Each row below has a hidden score, from 0 to 30, with 15 about the middle. What is it? The score is a weighted sum of the row's numbers plus the product of two more (or one squared), each taken from its middle value.
[-1.1   1.52 -1.1   1.22  0.86 -0.97  0.53 -0.76 -1.05  0.49 -0.99  0.43
  1.63 -0.54 -0.61  0.97] >> 12
[-0.56  1.65 -1.44  0.89  0.88 -0.95  1.05  0.25 -0.49  1.21 -3.55  0.25
  0.92 -0.39 -0.56  0.  ] >> 16
[ 0.25 -0.4  -0.44 -0.91 -0.62  1.    1.07 -0.62  0.45 -2.12  0.75 -0.59
  0.41 -0.21 -0.13 -0.55] >> 11
[-1.63  2.06  0.91  0.82 -1.72  0.23 -1.91  1.95  1.45  1.47  0.17  0.7
 -1.11  2.84  2.05  2.36] >> 18
[-0.78  0.02 -0.71 -0.68  0.5   0.82  0.22 -1.56  0.16 -1.03 -0.86  0.19
  0.45  0.13 -0.57 -1.06] >> 17
[-0.44  0.55 -1.52  0.62  0.86 -0.68  0.18  0.86 -1.81  1.26 -0.27 -1.01
  0.45 -0.04 -1.82  0.01] >> 5
[ 0.54 -0.03  0.21 -0.99  2.72  0.24  0.12 -0.96  0.61 -0.27 -0.23  0.34
  0.45 -0.02  0.26  0.48] >> 5
[ 0.68  0.22  0.6   0.83 -0.97  0.3  -0.43  0.31 -0.38  0.08  0.27  0.4
 -1.15  0.6   1.19  0.26] >> 17
[-0.48 -1.25  0.76 -0.87  0.37  0.54  0.38 -1.04 -2.1  -1.24  0.76 -0.36
  0.9   0.5   0.52  1.03] >> 12
[-0.44 -0.24 -1.41 -0.15  0.13 -0.05  0.91 -2.11  0.29  0.09  0.26  0.31
  1.26 -0.76 -0.5  -0.42] >> 20
[ 4.2   0.44  1.24  0.65 -0.12 -0.18 -2.07  1.42 -0.03  0.13  0.09 -0.6
 -1.93  0.64  0.05  0.92] >> 13
[ 0.39 -0.74  0.41  0.25 -0.22  0.51 -0.17 -0.42  0.95  0.04 -0.66  0.14
  0.06  0.02  0.56  0.42] >> 17
[ 0.5   0.91 -0.59  1.13  0.17  0.69  0.27  0.09 -0.07  1.78 -0.88  0.78
  0.44 -1.2  -0.59 -0.37] >> 24
[-0.94  1.05 -0.34  1.59  0.4  -0.05  0.24  0.53 -0.99  2.39 -0.43  0.5
  1.03 -0.98 -1.2  -0.1 ] >> 28
[-0.16  0.11  0.27  0.17 -1.67 -0.45 -1.91  2.12  0.95  1.42  1.53 -0.18
 -1.97  0.65  1.26  1.47] >> 17
[-1.5   1.06 -0.73  0.51  0.44 -0.14  0.19 -0.5  -0.11  1.1  -0.08  0.55
  1.34 -0.56 -1.07 -0.37] >> 20
[-0.78 -0.65  1.84 -0.77 -2.05  0.17 -2.43  1.08  0.59  0.57  0.55 -0.08
 -1.57  0.47  0.56  0.76] >> 26
[-1.43 -0.15  0.06  1.16  1.54  0.19  0.22 -0.55 -0.84  0.53 -1.61 -0.23
  0.73 -0.21 -1.3  -1.88] >> 21
[ 0.15  0.67  0.86 -0.25 -0.68  0.32 -0.77  0.32  0.13 -0.03  0.69  0.48
 -0.93  1.72  0.87  0.83] >> 19
[-0.9   0.8   0.36 -0.92 -1.45 -0.86 -1.79  1.48  1.34 -0.08  2.01 -0.56
 -1.53  0.73  0.71  1.66] >> 11
[ 0.24 -1.17 -0.21 -0.46  0.52  0.73  0.7  -0.64  0.13 -0.19  0.11  0.08
  1.24 -1.25 -0.27 -1.42] >> 16
[ 0.13 -0.35  1.34  0.01 -0.82 -0.28 -0.91  1.32  0.82  0.05  0.41 -0.12
 -1.04  1.09  0.45  0.52] >> 15
[ 0.66 -1.67  1.01  0.66  0.54  0.22 -0.37 -1.54  1.04 -1.66 -0.03  0.72
  1.12  1.39  0.24 -0.6 ] >> 18
[ 0.05 -0.49 -0.05 -0.47 -0.47 -0.3  -0.45 -0.26  0.67 -0.98 -0.04 -0.57
  0.13  0.18  1.06  0.04] >> 14
[-0.33  0.14 -0.86 -0.09 -0.08 -0.99 -1.18 -0.92  0.09 -0.54 -0.88  0.14
  0.79 -1.16 -0.93 -1.11] >> 22
[ 0.7   0.16  0.79 -0.93 -0.54  0.15 -0.81  1.62 -0.04  0.02  0.66  0.25
 -0.74  1.48  1.1   2.51] >> 16
[ 0.61 -1.35 -0.21 -0.15  0.61  0.23  0.94  0.03  0.31 -1.29 -0.28  1.34
  0.94  0.18  0.48 -1.11] >> 23
[ 2.22 -0.11 -0.32 -0.74  0.93  0.22  1.43 -0.92  1.08 -0.63  0.82  1.7
  1.1  -0.19  1.46  0.29] >> 17
[-0.82 -1.05  1.19 -0.4   0.37  1.01 -1.   -0.48  1.   -0.8  -1.    0.31
  0.49  1.38  0.38  0.68] >> 17
[ 0.18  0.81  0.73 -0.22 -0.87 -1.48 -0.88  1.06  1.75  0.31  0.1   0.08
 -1.04  1.1   1.2   1.56] >> 15
[ 0.8   0.81 -0.78  0.9   1.23 -0.38  1.05 -0.07 -0.86  1.23 -0.82  0.83
  1.07 -1.78 -0.65 -0.89] >> 25
[ 0.27  0.9  -1.21  0.   -1.58 -0.75 -2.37  2.36 -0.06  1.71  0.94 -0.69
 -2.14  1.03  0.98  1.64] >> 23
[ 1.13 -0.92  0.69 -0.52 -0.86  0.82  0.88 -0.17  0.74 -1.31 -0.35  0.35
 -0.59  0.81  1.69  0.68] >> 14
[ 0.34 -0.49  0.26  0.04 -0.14  0.22  1.36 -0.97  0.69 -1.4  -0.95 -0.38
  0.41 -0.65  0.74 -0.47] >> 8
[-0.21 -0.25 -1.41  0.57  0.47  0.34  1.07 -1.05  0.41 -0.02 -0.97  0.73
  0.76  0.81  0.34  0.35] >> 14
[-0.99  1.24  0.93 -0.24 -1.57 -0.76 -1.77  1.92  0.66  1.14  1.81  0.17
 -1.88  0.13  0.36  1.94] >> 13
[-0.6   1.06  0.52 -0.64  0.9  -0.02  0.56 -0.22 -0.99  1.59  0.84 -0.39
  0.71 -1.29 -0.94 -0.78] >> 18
[-0.04 -0.08 -0.65 -0.02 -1.04  0.09  0.77 -1.32  0.94 -1.04  0.39  0.67
  0.22 -0.29  1.02  0.24] >> 10
[-1.45  0.73  0.62 -0.79 -0.95 -1.34 -0.98  0.79  1.13 -0.4   0.33 -0.19
 -1.84  1.36  0.4   1.23] >> 9
[-0.18 -1.21 -0.42 -0.07 -0.04  1.05  0.66 -0.08  0.41 -1.12 -1.73  0.08
  0.99  0.18  0.35 -0.97] >> 14
[ 0.02  0.47  0.    0.44 -4.15 -0.42  0.07  0.9   0.85 -0.46  2.22 -0.27
 -0.97  0.92  0.7  -0.85] >> 14
[-0.39 -0.42 -0.11  0.04  0.86  0.51  0.2  -0.68  1.26 -0.56 -0.83  0.65
  0.67  0.1   0.52 -0.07] >> 13
[-0.99  1.26 -1.1  -0.09  0.86  0.37  0.75 -1.14 -1.76  0.78  0.32 -0.38
  0.61 -0.64 -2.43  0.35] >> 15
[-0.91 -1.26 -0.03 -0.04  0.2   0.21  0.02 -0.17  0.83  0.33 -0.5   0.6
  0.53  0.53  1.14  0.77] >> 15
[-0.68 -0.93  0.74 -0.06 -0.05 -0.29 -0.16 -0.36  0.81 -1.61  0.25  0.52
 -0.25  1.57  0.9   0.57] >> 7
[-0.98  0.68 -0.55  0.36  1.69  0.36 -0.02 -0.05 -0.49  0.53 -0.49  0.58
  0.52  0.13 -0.1  -0.2 ] >> 18
[ 0.41  0.27 -1.13  1.19  0.22 -0.57  0.57  0.17 -1.99  1.43 -0.05 -1.16
  0.5  -1.11 -2.22 -1.43] >> 13
[-0.05 -0.39  0.76  0.25 -0.21  0.   -0.25  0.07  1.59 -0.55  0.74  0.56
 -0.32  0.43  0.89  1.17] >> 7
[ 0.46 -1.27  0.28 -1.69  0.21  0.64 -0.23 -0.73  0.57 -1.63  0.21 -0.15
 -0.45  1.12  0.52 -0.23] >> 10
[-0.92 -0.32 -0.74  1.25  0.32  0.8   0.92 -1.21  0.36  0.17 -0.57 -0.06
  1.09 -0.71 -0.36 -0.8 ] >> 11
[ 0.96 -1.44  0.82  0.5  -0.22  0.62  0.41 -1.03  0.27 -0.93  0.17  0.06
 -0.45  0.69  0.38 -0.8 ] >> 12
[-0.15  0.55 -0.98 -0.36  0.66  0.32  0.61 -0.36 -0.92  0.95 -0.15  0.08
  0.62 -0.77 -1.21 -0.56] >> 15
[-1.17  1.21 -2.61  2.09  0.57 -0.63 -0.06  0.25 -1.3   2.03  0.28 -0.82
  0.16 -0.36 -1.54 -0.29] >> 11
[-1.47 -1.35  0.14 -0.04  0.14  0.24 -0.35 -0.58  1.12 -1.36  0.1   1.39
  0.33  0.56  0.93  0.82] >> 7
[-0.3  -0.7  -0.74  0.31  0.14  0.92  0.17 -0.46  1.13 -0.4  -0.18  0.11
  0.42  0.22  0.98 -0.12] >> 12
[ 0.46 -1.17  0.54 -0.86 -0.22 -4.3   0.68 -0.57  1.51 -0.82 -3.37  0.69
  0.26  1.24  0.43  0.41] >> 12
[-1.01 -0.26 -0.42  0.31  0.7   0.09  0.37 -0.27  1.12 -0.32 -0.35  1.52
  0.42  0.    0.74 -1.52] >> 23
[ 0.76  0.01  0.73 -0.72 -0.69  0.85 -1.42  0.2   0.46 -0.49  0.8  -0.07
 -1.53  0.46  0.3  -0.05] >> 19
[ 1.21  0.02  0.   -0.21  0.6   0.91  1.56 -0.84 -0.03 -1.74 -0.89  0.16
  1.09 -0.15  0.13 -1.03] >> 13
[-0.65 -0.58  0.33 -0.89  0.19  0.1   0.45 -1.12  0.73 -1.38 -0.17 -0.23
  0.18 -0.17  0.28  0.53] >> 9
[-0.36  2.04 -1.23 -0.3   0.16 -1.09 -1.31 -0.25 -0.96 -0.36  0.53  0.61
  0.74 -0.46 -2.11 -0.69] >> 24
[ 1.    0.19  1.44 -0.12 -1.01 -0.22 -2.47  1.59  0.24  0.37  0.83  0.19
 -2.74 -0.41  0.18  0.06] >> 19
[-0.78 -0.07 -0.99 -0.06  0.1  -1.19 -1.01  0.45 -0.75  0.64 -0.26 -0.57
  0.32 -0.82 -2.18 -0.8 ] >> 14
[-0.69  0.58 -1.21  0.79  0.69 -0.32  0.81  0.55 -1.73  1.33 -0.55 -0.88
  0.68 -0.77 -1.92 -0.48] >> 9
[-0.7   0.24 -0.63  0.2   1.21 -0.32 -1.01 -0.8  -0.8  -0.2  -1.93  0.67
  0.38 -0.95 -1.64 -0.17] >> 19
[ 0.09 -0.02  0.25 -0.61  0.53 -0.57  0.77 -1.18  0.13 -0.22 -1.1  -0.19
  0.77 -0.35 -0.47 -1.65] >> 16
[ 0.44 -0.22 -0.19 -1.3   1.47 -0.35  0.92 -0.64 -0.8  -0.67 -0.32 -0.76
  1.11 -0.99 -0.96 -1.6 ] >> 5
[-1.22 -1.67  1.61 -0.26  0.57  0.42 -0.33 -0.76  0.03 -1.29 -0.2   0.3
 -0.73  0.55  0.31  0.25] >> 7
[-1.08  0.97 -0.83  1.53  1.03  0.29  0.33  0.18 -0.8   1.04 -0.9   0.23
  0.88 -0.84 -1.43  1.3 ] >> 13
[ 0.7   0.34 -1.05  0.24  1.    0.42  1.71 -0.12 -1.29 -0.18 -0.96  0.27
  0.8  -2.07 -1.39 -1.49] >> 13
[ 0.81 -0.16  0.25 -0.01  0.31  0.08  0.51 -0.91 -0.61  1.38 -0.33 -0.26
  0.6   0.29  0.39 -1.6 ] >> 20
[-0.22 -0.88  0.28 -0.41 -0.13  0.88  0.32 -1.05  1.19 -0.44 -0.51 -0.24
 -0.15  1.26  0.66  0.44] >> 16
[ 0.44  0.04  0.91 -0.62 -1.77  0.23 -1.78  1.54  0.5   0.24  0.76 -0.05
 -1.49  2.56  0.22 -1.34] >> 21
[ 1.72 -0.67  1.06 -0.07 -1.04  1.28 -0.03  0.24  0.18 -0.2   0.36 -0.54
 -1.32  0.01  0.99  0.3 ] >> 17
[-0.45  1.23 -0.95  0.84  0.19 -0.56  0.68  0.5  -1.01  1.82 -0.19  0.34
  0.86 -1.36 -0.96 -0.12] >> 22
[ 0.04 -0.44  1.15 -0.77 -0.15 -0.05 -0.96 -0.36  1.06 -1.07  0.34 -0.14
 -0.28  1.3   0.28 -0.39] >> 15
[ 0.44 -0.37  2.23 -0.78 -1.28  0.02 -2.02  0.55  1.34  0.06  0.86  0.24
 -2.1   0.99  0.1   0.44] >> 20
[ 0.05  0.31 -1.    0.27  0.38  0.63  0.92  0.19 -0.41 -0.1  -1.34  0.35
  1.03 -1.6  -0.27 -1.01] >> 18
[-0.37  1.25 -1.21  0.75  0.93 -0.5  -1.91 -0.2  -2.56  1.33 -0.12 -0.8
 -0.14 -1.31 -2.28 -0.35] >> 20
[ 0.22  0.69 -1.6  -0.03  0.13 -1.09  0.28 -0.17 -2.09  1.04  0.05 -0.63
  0.57 -1.02 -1.84 -0.59] >> 16
[-0.07 -1.1   0.45  0.25 -0.11  0.89  0.13 -0.61  0.59 -1.18 -1.14  0.78
  0.54  0.55  1.08  0.62] >> 15
[ 0.94  2.07 -1.25  1.34 -0.26  0.03  0.33  0.09 -2.34  2.04  0.33 -0.89
  0.38 -1.34 -1.25  0.1 ] >> 23
[-1.25  0.55  0.17 -0.01 -0.51 -0.81 -2.7   1.55  0.03 -0.09  0.49 -0.32
 -1.73  1.26  1.32  1.66] >> 9
[ 0.68 -0.28  1.5   0.52  0.83  0.19  0.4  -0.64 -0.59  0.4  -0.55  0.27
  0.97 -0.41 -0.62 -0.59] >> 24
[ 0.12 -0.55  1.15 -0.67 -0.16  0.73 -0.75 -0.06  0.73 -0.89 -0.05 -0.19
 -0.18 -0.02  0.75 -0.48] >> 16
[-0.57 -0.26  0.26 -0.32 -1.35 -0.61 -0.6   0.4   1.01 -1.41  1.11  0.04
 -0.64  1.04  0.63  0.25] >> 8
[ 0.8   0.8   0.56  0.57 -1.18  0.24 -0.66  1.09 -0.55  1.07  0.33 -0.19
 -1.51  0.35  0.58  1.7 ] >> 20
[-0.56  1.67 -1.23  1.22  0.85 -0.68  0.4  -0.31 -1.86  0.8   1.15 -0.34
  0.91 -1.09 -1.51  0.67] >> 9
[-1.    1.16 -0.54  0.52  0.92 -0.45 -0.64 -0.32 -1.3   1.08 -0.75 -0.25
  0.3  -1.57 -0.98 -1.04] >> 19
[ 1.27 -1.39  0.53 -0.59  0.42  0.4   0.92 -0.06  0.82 -1.22  0.47  0.01
  0.5   0.98  0.47 -0.4 ] >> 7
[-1.19  0.75  0.47 -0.39 -0.66 -0.84 -1.4   0.84  0.71 -0.35  2.73 -0.31
 -1.45  1.37  0.36  0.49] >> 4
[-0.48  0.14  0.66 -0.46  0.1   0.47 -0.88  0.63  1.2  -0.23  0.07  0.78
 -0.5   0.19  1.38  0.01] >> 17
[-1.72  2.14 -0.92 -2.22  0.79 -0.03 -0.31 -0.65  0.94  0.14 -0.57  0.02
  0.92 -0.34 -0.21  0.  ] >> 26
[-0.94 -0.66 -0.28  0.    0.06 -0.62  0.13 -1.15 -0.18 -0.42 -1.14  0.48
  0.51 -0.36 -0.65 -0.57] >> 17
[-0.59  0.06  1.31 -0.49 -1.06 -0.97 -1.49  0.46  1.23  0.13  0.31 -0.11
 -1.08  1.8   0.57  0.77] >> 18
[-0.63 -0.87  1.26 -0.72 -1.07 -0.53 -1.35  0.78  0.71 -0.66  0.27  0.38
 -1.35  0.58  0.71  0.05] >> 16
[ 1.39 -1.21 -0.48  1.54 -0.03  0.96  0.81 -0.52  1.15 -0.1  -0.59 -0.18
 -0.26  0.64  0.82 -0.2 ] >> 9
[-1.78  0.55 -0.81  0.09  0.96 -0.47  0.65  0.61 -1.45  0.24 -0.41 -0.93
  0.67 -0.66 -1.8  -0.16] >> 7
[ 0.63 -0.7  -1.22 -0.58  0.2  -0.31  1.72 -0.92  1.09 -1.04 -0.04  0.17
  1.11 -0.3   0.83  0.16] >> 10
[-1.43  1.2  -1.52  0.64  0.67 -0.47  0.28  0.07 -1.05  2.   -0.35 -0.78
  0.4  -1.32 -0.97 -0.28] >> 14
[ 0.03 -0.66  1.4  -0.19  1.4   0.8  -0.27 -1.1  -0.73  0.24 -1.31  1.36
 -0.04 -0.41 -0.61 -0.36] >> 23
[-0.79  1.61 -0.08  0.45  1.08  0.68  0.27 -0.04 -0.88  0.33 -1.21 -0.09
  0.64 -1.29 -1.12 -0.58] >> 17
[ 0.71  1.21  0.8   0.24 -1.67 -0.54 -1.26  1.6   0.45  0.91  0.81 -0.48
 -2.55  0.27  0.07  0.24] >> 17
[ 0.78 -0.79  1.19  0.23  0.35  0.82  0.47  0.12  0.83 -0.99 -0.46 -0.25
 -0.53  0.18  1.75  0.92] >> 5
[ 0.9   0.17  1.83  0.1  -1.04 -0.02 -0.49  0.62  0.17  0.21  0.73  0.77
 -1.71  1.6   0.62  0.55] >> 20
[ 0.2   0.01 -0.13  0.54  1.15  0.66  1.82 -0.5  -0.31 -0.33 -0.27 -0.05
  1.18 -1.23  0.31 -1.03] >> 13
[-0.96  0.91 -2.11  0.2   1.23 -1.1   1.09 -0.08 -2.37  0.81  0.55 -0.98
  1.17 -1.26 -1.85 -0.48] >> 8
[-0.77  0.13  0.6  -0.08 -0.06 -0.04  0.99 -1.53 -0.34 -0.5   0.1  -0.23
  0.84 -0.57 -0.04 -1.64] >> 13
[ 1.   -0.7   0.28 -0.91 -0.38  0.24  0.37  0.12  0.29 -1.03  0.71  0.29
 -0.73  0.78  1.03 -0.62] >> 12
[ 0.51 -0.86 -0.06 -1.36  0.78  0.1   1.05 -1.55 -0.05 -1.48  0.46 -0.6
  0.69  0.33 -0.71 -1.38] >> 6
[-1.13  0.93 -1.85 -0.96 -0.73 -1.36  0.03 -0.11 -1.21 -0.12  1.04 -0.67
  1.04 -0.83 -1.64 -0.19] >> 21
[ 0.83 -1.74  0.52 -0.03  1.3   1.2  -0.06 -1.01 -0.23 -0.93  0.39  0.39
  0.59 -0.44  0.72 -0.58] >> 16
[-0.02  1.62  0.03 -0.33 -2.47 -0.82 -0.54  2.08  0.05  0.58  0.73 -0.11
 -2.14  1.19  1.29  2.12] >> 21
[ 0.17 -1.2   0.73  1.22 -1.08  0.26  1.07  0.11  1.13 -0.77  0.46 -0.1
 -0.25  1.97  0.57  0.09] >> 8
[ 1.28  0.43  0.17  0.55 -1.22  0.39  0.17  0.87 -0.5   0.01  0.27  0.28
 -0.47  0.16  1.69 -1.15] >> 24
[ 0.08 -0.7  -0.58  0.17  0.31 -0.17  0.69 -0.94  0.36  0.28 -0.13  0.11
  0.54 -0.17 -0.43 -0.38] >> 13
[ 0.97 -0.01 -0.1   0.16  0.25  0.23  0.94 -0.49 -0.27 -0.24 -1.1  -0.23
  1.07  0.45  1.08 -0.57] >> 18
[-0.64  0.23  0.83 -0.33 -1.18 -1.06 -0.93  1.24  1.42 -1.11  1.53  0.08
 -1.17  0.93  0.72  0.66] >> 4
[ 0.6  -0.04 -0.11  0.25  0.63  1.34  0.52 -0.85  0.3  -0.36 -1.17  0.11
  0.29  0.95  0.87 -0.66] >> 15
[ 0.04  0.17 -0.12 -1.23 -0.52  0.35  0.3   0.02  0.61 -1.09  1.1   0.73
  0.02  0.4   1.17 -0.14] >> 15
[ 0.69  1.14 -1.42  0.59  1.13  0.1   1.95 -0.04 -1.03  0.5  -0.86 -0.36
  1.03 -1.68 -0.12 -0.47] >> 10
[-0.14 -0.99 -0.5  -0.87 -0.28 -0.05  0.07  0.12  1.04 -0.64  1.07  0.69
 -0.22  1.14  0.27  0.09] >> 11
[ 1.11 -0.75  0.88  0.54 -0.01  0.47 -0.21 -0.82  0.24 -0.17 -0.1  -0.54
 -0.41  1.46  0.9   0.03] >> 15
[ 0.59  0.93 -1.84  0.87  1.48 -1.    0.33  0.92 -1.81  1.28  2.65 -0.58
  0.64 -0.68 -1.42 -0.64] >> 16
[ 0.13 -1.51 -0.02  0.51  0.03  0.19 -0.52 -0.85  0.6  -0.28 -0.36  0.17
  0.2   0.97 -0.03  1.  ] >> 15
[-0.25 -1.19 -1.07  0.37  1.6  -0.28  0.74 -0.54 -0.16  0.85  0.58  1.26
  0.71 -0.95 -1.2  -1.01] >> 18
[ 0.11  0.08  0.1  -0.23  0.39 -0.19  0.95 -0.74  0.01  0.09 -1.36  0.13
  1.1  -0.44 -0.15 -1.01] >> 19
[ 1.4  -0.69  1.1  -0.23 -1.28  0.27 -1.27  0.68  0.5  -0.39  0.31 -0.17
 -1.43  0.58  0.6   0.17] >> 19
[-1.53  1.75 -2.12  0.91  0.2  -1.56  0.02  0.49 -1.01  1.85  0.39 -0.85
  0.91 -0.47 -1.36  0.26] >> 14
[-0.35  1.64 -1.28  0.47  1.22 -0.2   1.4  -0.01 -1.39  1.23  0.11  0.22
  0.79 -0.73 -1.04 -1.04] >> 17
[-0.37  0.93 -0.54  0.27 -1.49 -0.68 -1.63  2.19 -0.14  0.63  1.26 -0.28
 -1.48  0.48  0.17  1.77] >> 15
[ 1.62 -0.4  -0.01 -0.21  0.02  0.41  0.94 -0.18  0.87 -1.72  1.62  0.
 -0.35  0.75  1.32  0.43] >> 4
[ 0.71 -0.99  1.25  0.26 -1.58  0.36 -1.06  1.75  0.84 -0.31  0.4  -0.75
 -1.3   1.24  0.61  1.01] >> 13
[ 0.42  0.13 -0.52  0.66  0.71  0.3  -0.2  -0.13  0.74  0.01 -0.28 -0.13
  0.44 -0.46  0.76 -0.33] >> 13
[ 0.09  1.43 -1.1   0.33  0.44 -0.08  0.95  0.1  -0.77  0.99 -1.18  0.33
  1.16 -1.   -1.21 -0.69] >> 20
[ 0.55  0.5  -1.51  1.12  1.02  0.08  0.58 -0.13  0.52  0.99 -0.75  0.17
  0.68 -1.26 -1.06  0.17] >> 11
[-0.44  0.38  0.72  0.14 -1.62 -1.29 -1.67  2.52 -0.11  1.07  1.33 -0.86
 -1.66  2.31  0.99  2.12] >> 15
[ 0.43  1.97 -1.64  2.13  0.26 -0.04  0.86  1.04 -1.77  1.74  1.69 -0.34
  0.94 -1.14 -1.2  -0.37] >> 21
[-0.41  0.47  0.83 -0.15 -1.02 -1.05 -2.88  1.62  0.84  0.57  1.   -0.58
 -2.05  1.08  0.17  2.4 ] >> 15
[ 0.5  -1.77  1.06 -0.48  0.48  0.46  0.49 -1.3   0.27 -1.16 -0.74 -0.89
  0.35  0.77  0.47 -1.03] >> 9
[-1.76 -0.45 -0.8   0.26  0.63 -0.11 -0.38 -1.03  0.23 -0.09 -0.96  1.41
  0.8  -0.11 -0.83 -0.24] >> 19
[-0.7   0.58 -1.3   0.33  0.8  -0.75 -0.41  0.47 -1.6   1.67 -0.04 -0.8
  0.23 -0.34 -2.23  0.23] >> 8
[-0.04 -0.56  1.19 -0.51  0.04  0.29 -0.54 -0.18  0.83 -1.98  0.58 -0.13
 -0.61  0.86  0.64  1.09] >> 4
[-1.5   0.54 -0.87 -0.37  0.72 -0.74  0.06 -0.97  1.93 -0.37 -0.34 -0.09
  0.9  -1.2  -1.96 -0.2 ] >> 10
[ 0.36  0.51 -1.37 -0.15  1.12 -0.27  1.53 -0.17 -2.19  0.4   0.14 -0.57
  0.43 -1.64 -1.35 -1.82] >> 8
[ 0.14 -0.32  0.14 -0.35 -0.62  0.4   1.06 -0.2  -1.19 -0.93 -0.33  0.07
 -0.05  0.04  0.55  0.12] >> 15
[-0.05 -0.82  0.2  -1.    1.02  0.42  0.47 -0.82  0.22 -1.76 -0.14 -0.05
  0.73 -0.34  0.17 -0.11] >> 8
[ 0.   -0.15  0.06  0.69 -0.53  0.6   0.45 -1.94  0.41 -0.04 -0.97 -0.04
  0.4   0.36  0.42  0.17] >> 22
[ 0.14 -0.46  0.45  0.21  1.38  1.11  0.47 -0.45 -0.02 -0.78 -0.51  0.63
  0.62 -0.15 -0.46 -0.48] >> 16
[-0.19  1.95  0.98 -0.8  -1.44 -1.14 -0.9   1.57  1.15  0.89  2.68 -2.62
 -1.9   1.94  0.84  0.86] >> 13
[ 1.06 -1.63  2.5  -0.65 -0.32  1.56 -0.62 -0.74  0.91 -0.91  1.27  0.02
 -0.27  0.6   0.78 -0.21] >> 17
[-0.12  0.93 -0.9   0.59  0.08  2.11  0.3   1.17 -1.48  2.34 -0.83 -0.47
  0.81 -1.32 -1.81  0.  ] >> 16
[ 0.22 -1.16 -0.07 -0.59  0.54  0.34  0.96 -1.03 -0.26 -0.56  0.34 -0.34
  0.43 -0.26 -0.03 -1.09] >> 10
[-1.12 -1.46  2.43  2.03  0.04  0.1  -0.61 -1.02  0.98 -0.67 -1.36 -0.42
  0.32  1.22  0.48  0.01] >> 6
[ 1.15 -0.6  -0.08 -1.34  0.5   1.1   0.79 -0.95 -0.26 -0.04 -0.64  0.04
  1.01 -0.47 -0.19 -0.31] >> 16
[ 1.93  0.93  1.34  0.36 -0.43  1.73  0.24 -0.02 -0.01 -0.5  -1.52 -0.07
 -0.94 -0.15  1.69  0.02] >> 20
[ 0.56  0.52  0.33  0.63 -1.13 -0.75 -0.62  1.7   0.23  0.24  2.25 -0.21
 -1.92  0.91  0.99  0.21] >> 10
[ 0.62 -1.58  2.81  0.46 -0.47  1.13 -0.07 -0.56  1.38 -0.74  0.4   0.36
 -0.42  0.1   0.39 -1.28] >> 20
[ 1.11  0.34 -0.18 -0.34 -0.1   0.42  1.3   0.01  0.46 -0.06 -0.52  0.57
  1.48 -0.25  2.21  0.49] >> 21
[-0.57  0.68  0.36 -0.15  0.55 -0.51 -0.07 -0.52 -0.58  0.72  0.25 -0.39
  0.18 -1.23 -0.99 -1.56] >> 18
[-0.42 -0.49 -0.17 -2.63  0.58  0.28  0.81 -1.23  0.61 -0.5  -0.73 -0.07
  0.5  -0.08 -0.17  0.03] >> 17
[ 1.52 -0.14 -1.12 -0.1   0.19  0.38  1.13 -0.08 -0.48 -1.18  0.05  1.55
  0.24  0.1   0.77 -0.81] >> 20
[-2.    1.17 -1.66  0.36  0.62 -2.05  0.07 -0.03 -0.87  1.22 -0.38 -0.49
  0.37 -0.03 -1.47 -0.58] >> 12
[-1.71  0.38 -0.69  0.53  0.06 -0.23 -1.19  0.04 -1.88  1.91 -0.85 -0.93
  0.88 -0.23 -1.83  0.75] >> 24
[ 0.63 -1.14  0.48  0.54 -1.16  0.88  0.52  0.19  0.53 -0.39  0.49 -1.39
 -0.83 -0.25  0.95  0.3 ] >> 8
[ 0.43  1.24  1.97  0.29 -0.94  0.08 -0.36  1.54  0.26  0.11  0.13  0.73
 -1.55  0.92  1.25  1.07] >> 18
[-0.57  1.41  0.49 -0.31 -1.71 -1.59 -1.38  2.17  0.7   1.07  1.67 -0.33
 -2.06  0.68  1.29  2.49] >> 11
[ 1.47 -0.91 -2.57  0.17 -0.19  0.21 -0.41 -0.31  0.59 -1.53  0.53  0.58
 -0.6   0.83  0.66  1.72] >> 14
[-1.62  0.75 -1.14  1.79 -3.2   0.33  0.   -0.77  0.28  0.16 -1.16 -0.35
  0.79 -1.74 -0.46 -0.58] >> 12
[ 0.63 -1.29 -0.93 -0.41 -0.11  0.57  1.33  0.06  1.25 -0.8  -0.72 -0.1
  0.55  0.12  1.55  0.12] >> 9
[ 0.   -2.   -0.08 -0.55  0.13  0.77  0.93 -1.3  -0.15 -0.26 -0.5   0.23
  0.61  0.21  0.59 -0.46] >> 15
[ 0.81  1.48 -1.86  0.22  0.58 -1.36  1.36 -0.32 -1.14  0.16 -0.14  0.26
  1.03 -1.16 -0.8  -1.12] >> 17
[-0.56  1.15 -1.16  0.72  0.85 -0.65  0.47 -0.06 -2.02  1.01  0.68 -0.26
  0.57 -0.78 -1.69  0.05] >> 14
[ 0.24  0.58  0.02  0.55  0.68 -1.4   0.33  0.1  -0.67  0.99 -1.31  0.51
  0.21  0.39 -1.45 -0.35] >> 17
[-0.39  3.57 -0.12 -0.16  0.32  0.41 -0.22 -1.72 -0.12 -0.68 -0.51  0.29
  0.89 -0.06  0.79  1.07] >> 12
